Each row is where one point has got to under a steady rotation. How many steps took it there?
The counts run from 0 to 318.
[140 155 123 117  66 158  89 120 134 186 123 108 165  91 104 145 115 167
 144 107 102 114  84 100 125  95  94 139 119 121 145  83  94 133 163 100
 135 140 160 102 149 109 107 124 119 142 158 124 139 125 127  96 121 103
 137 128 169 134  97  70  96 110 119 102 126 114 188 161  89  95  87 117
 135 128] -> 73
[126 116 135 137  84 131  92 140 175 129  98 161 135  58 115 121 171 175
 119 137 107 151 119 103 152 117 125 163 129 118 126  72 113  97 135 145
 130  79 130 114 138  84 122 104 116  97 124 135 157 136 156 113 135  90
 145 148 160 155  76  83 131 122 106  73 122 135 183 143 107 127  96  92
 136 150] -> 34
[130 154 124 116  79 129  78 125 150 163 114 151 168  60 118 117 129 175
 127  99 100 132  95 104 127  89 120 144 119 113 130  79 110 106 150 145
 121 117 156 107 128  92 113 110 122 146 119 149 138 138 144 111 131 107
 128 144 177 129  76  65 116 103  95  94 115 133 177 135  86 102  99  91
 128 149] -> 276
[137 109 129 151  77 145  90 160 170 110 104 132 144  77 109 148 171 161
 122 142 112 157 116  96 176 107 110 164 140 105 150 100 125 100 130 139
 150  93 120 121 158  99 138  88  89 107 148 129 159 133 148  92 130  92
 136 145 140 163  76  92 152 127 126  95 132 104 172 160 128 149  95 111
 141 146] -> 25
[137 138 138 148  74 149 107 113 174 180 124 110 146  97 110 141 132 188
 140 118 117 117 120 106 124 128  90 158 107 105 141  81 123 127 167 106
 101 105 156 109 162  98  99 121 156  89 151 111 137 146 140  94 147  93
 145 131 179 126  96  89  82 109 117  64 146 141 184 151 105 102 104 127
 130 138] -> 65
[145 132 110 150  42 171 103 105 153 173 128 110 154  94 118 147 148 183
 132 123 119 128 107  83 156 101 122 142 135 109 153 103 114 114 165  93
 122 125 137 107 164  93 115 130 139  97 172 103 146 117 145  66 156  85
 115 139 161 133  94  95 104 106 135  98 120  93 179 154 114 125 116 139
 135 137] -> 282
[134 132 104 136  61 158  89 137 119 128 120 145 155  62 127 127 144 168
 129 139 116 151  88  91 163  88 120 149 140 108 157  96 126  90 138 127
 160 119 131 102 130 113 126 105  78 134 145 129 152 132 138  97 115 105
 106 140 149 134  72  96 113 110 128  99 117  93 176 169 112 139  92  90
 149 131] -> 104
[134 127 137 140  93 145 136 143 134 185  92 133 137  79 128 112 137 156
 127 130  98 133 124 108 125 101 112 182 116 130 136  81 106 125 157 121
 134  92 145 130 155  74 118 118 131  89 137 121 158 127 155  80 139  90
 133 144 163 136  86  57 101 103 122  77 130 143 193 152  91 106 102 120
 125 129] -> 6
[138 122 109 146  45 171 106 134 138 136 108 123 150  78 128 136 143 153
 133 146 115 150  88  81 172  97 109 161 154 106 154  96 121 108 146 108
 159 113 128 110 154 104 126 102  99 110 161 103 159 133 132  80 127 106
 107 137 134 138  87 101 108 116 132 101 121  88 185 176 121 137  91 119
 138 134] -> 16
[131 149 133 133  93 139  88 113 178 170 114 148 158  66 119 119 143 182
 128 103 110 129 119 113 130 111 136 132 114 110 141  74 109 123 160 132
 111 113 156 111 135  93 106 123 141 105 125 128 146 140 147 105 150  75
 131 146 174 131  77  63 110 102 108  83 106 142 176 127  85  99 114 103
 127 141] -> 97
[131 127 136 133  91 142 115 154 127 157  74 132 150  75 103 140 139 150
 142 148  89 158 104 120 146 110 101 156 117 154 152  90  85 116 138 103
 142 115 155 110 145 115 131  94  87 114 148 120 152 119 140  92 112  74
 129 132 162 156  85  57 124 104 129 107 105 120 195 160  89 117  98 105
 143 133] -> 168
[122 131 129 131  82 146 115 125 126 182  84 123 131  86 100 137 142 169
 133 137  95 148 112 101 147 117 126 136 125 157 136  89  81 116 150  95
 125 117 164  98 142  95 125 116 122 101 158 107 143 103 149  79 138  75
 124 124 165 145  99  62 111 107 128  89 114 116 196 155 105 113 104 111
 141 128] -> 135
[133 132 124 146  89 129  85 128 170 151 117 161 142  62 111 141 161 203
 120 124 125 147 134 102 152 114 135 136 112 117 137  78 121 100 133 150
 113  89 152 108 123  99 104 119 132  93 125 143 139 138 160 106 143  75
 147 140 177 134  81  75 127 121 112  72 125 142 179 136 103 121 104  86
 138 146] -> 213
[129 106 121 156  73 145  98 167 150 114 114 123 141  78 104 169 159 171
 129 137 120 162 111 110 170 114  93 160 127 115 153 104 129  99 117 120
 139  97 131 102 154 127 126  94  81 125 151 136 138 144 140  94 106 103
 144 127 158 155  76  87 121 128 127  95 151 102 192 184 129 148  92  92
 145 142] -> 233
[141 117 110 156  77 151 100 159 129 132 104 137 148  82 104 157 171 185
 132 151 118 174 113 103 177 121 126 135 131 123 161 105 112  88 125 124
 149 103 139 109 140 122 127 101  88 105 150 129 148 133 148  83 125  74
 116 138 146 150  84  84 134 110 127  98 126 100 184 159 120 147 100  99
 141 141] -> 200
[137 110 129 151  87 137  94 164 157 117 104 150 136  64 105 151 168 188
 131 140 111 166 127 116 159 126 107 161 119 114 143  89 119  95 121 137
 136  78 142 119 140 100 128  97 100 109 125 144 149 145 150  94 128  77
 140 142 162 164  74  83 148 128 127  82 127 115 186 150 114 138 107  85
 139 151] -> 117
[145 153 115 155  85 134  83 153 161 147 132 147 166  72 118 150 147 188
 117  99 137 140 135  96 140  77 138 153 116  98 154  85 139 108 138 143
 125  96 142 120 156 108 110 122 133 100 118 165 138 140 154  90 135  97
 160 141 161 129  77  56 130 114 109 101 133 136 163 142 115 124 116  93
 133 146] -> 92
[132 141 130 147  85 139 112 119 177 185  97 132 157  83 116 121 136 178
 132 117 108 123 121 103 127 104 124 155 117 110 129  77 109 121 157 119
 109 105 151 135 157  76 106 125 153  91 137 127 148 126 159  86 166  85
 140 145 163 138  89  67 110 108 112  93 115 145 180 129  85 101 110 114
 131 137] -> 185
[134 116 121 142  86 130  89 155 168 123  89 141 142  73  98 153 176 181
 122 141 117 162 123 108 167 113 132 138 137 124 146 100 113 100 119 135
 134  99 137 117 156 100 129  98 119  77 154 130 159 121 153  80 133  78
 140 140 156 155  89  73 152 117 124 105 108 113 186 151 131 138 113  96
 139 147] -> 292
[141 101 136 158  83 167 117 162 143 152 107 102 148 101 108 158 136 163
 146 145 108 161 105 112 143 121  68 190 118 112 148 106 112 116 141  97
 136  94 141 130 173  87 119 104 100 125 157 132 154 142 133  81 141  87
 136 133 155 168  84 102 104 114 122  80 151 120 191 168 101 131  95 123
 126 138] -> 265
[140 136 111 141  51 156  76 140 147 132 135 128 162  81 108 156 141 179
 135 125 126 143  82  97 166  87 105 137 141 105 155 100 118 104 129 118
 136 133 143  98 151 126 130 114  83 145 163 127 137 138 126  97 105 115
 122 126 171 139  92  97 100 122 122 112 139  87 184 176 117 135  82 103
 154 148] -> 137
[126 120 152 137  92 134 110 143 189 167  80 107 141 106  90 166 157 180
 135 127 112 137 126 124 141 130  94 152 107 133 129 100 105 131 142 118
 106 115 155 126 171 100 113 113 140  92 161 119 146 129 140  90 147  71
 150 117 186 172 108  70 128 118 117  93 119 127 193 143 120 110 106 122
 128 144] -> 56
[122 107 149 131  80 134 112 133 163 166  93 120 128  79 120 121 143 160
 130 140  97 129 109  95 124 112  93 189 119 125 117  89 107 119 162 116
 130  96 127 128 160  59 126 117 137  97 141 122 149 141 159 101 144 107
 145 134 169 167  94  87  97 127 119  70 140 127 200 158 113 107  95 127
 141 142] -> 302
[133 144 124 152  92 133  95 131 161 159 104 152 153  67 120 131 157 180
 115 106 117 137 138 102 136  93 138 153 117 115 150  81 127 118 143 137
 120  93 144 128 148  90 111 116 146  73 119 140 139 126 162  87 151  78
 144 140 159 123  72  53 131 104 112  94 118 147 175 148 105 109 113  99
 134 145] -> 5
[147 129 121 153  59 156  82 141 182 150 134  86 157 104 102 184 144 197
 144 123 128 135 106 105 154 113  96 136 125  95 159 110 132 115 133 114
 115 133 153 114 176 113 107 111 127 139 165 128 140 143 123  81 150  76
 136 128 173 155  94 111 123 120 126 100 135 105 176 157 112 125 107 130
 123 157] -> 203
[141 120 127 138  66 162 120 108 150 176  95 112 141  93 117 134 143 160
 138 140 102 133 101  98 148 120  99 152 126 131 150 101 102 128 165  93
 139 119 141 117 157  86 117 115 129  92 174  89 166 118 142  69 142  83
 109 143 151 146  96  90 103 103 131  94 106 111 185 161 104 119 111 135
 129 129] -> 15
[136 131 129 146  66 156  85 135 180 127 142 141 168  61 128 127 147 159
 127 112 129 131  99  99 147  82 101 176 141  79 143  84 146 103 140 149
 139 104 111 119 148  93 124 108  97 124 126 145 140 166 137 116 129 122
 132 147 141 135  71  97 104 124 104  86 146 124 174 153 108 132  85 102
 140 145] -> 183
[138 133 130 158 105 142 105 161 155 143 100 143 147  80  98 160 159 188
 127 126 120 163 124 129 145 116 121 141 108 133 164  97 117 109 124 130
 126  95 161 111 140 125 114  86 101 104 139 137 145 128 141  82 131  57
 146 140 165 144  79  64 148 112 117  94 118 137 173 158 101 124 110  92
 136 138] -> 84
[138 124 132 154 107 147 109 158 155 170  83 115 145  91  93 160 138 175
 139 133 101 160 128 126 135 112 105 157 106 135 145 101  98 121 130 115
 123 106 169 139 158  99 109 105 125 110 141 141 147 119 135  74 155  64
 149 132 162 157  85  54 136 106 124  87 122 126 184 140  97 111 122 105
 126 138] -> 264
[133 122 137 153 108 136 101 144 178 152  86 149 141  74 112 139 166 180
 133 136 115 158 135 128 139 127 115 156 102 122 146  78 126 115 129 138
 123  82 153 124 146  98 111 101 122  91 121 138 155 138 158  97 146  67
 150 143 164 148  67  66 130 113 115  78 124 158 184 145  97 113 108  99
 135 143] -> 1
[133 123 129 127  74 142  93 173 157 150 110  92 158 103 107 164 125 152
 139 124 109 134  99  94 137  84  85 188 134 106 139 107 108 126 144 112
 128 130 142 140 178  91 128 111 128 153 153 138 142 131 123  79 133 118
 148 125 170 169  95  85 120 121 119  99 146 100 195 169 115 114  99 133
 125 150] -> 294
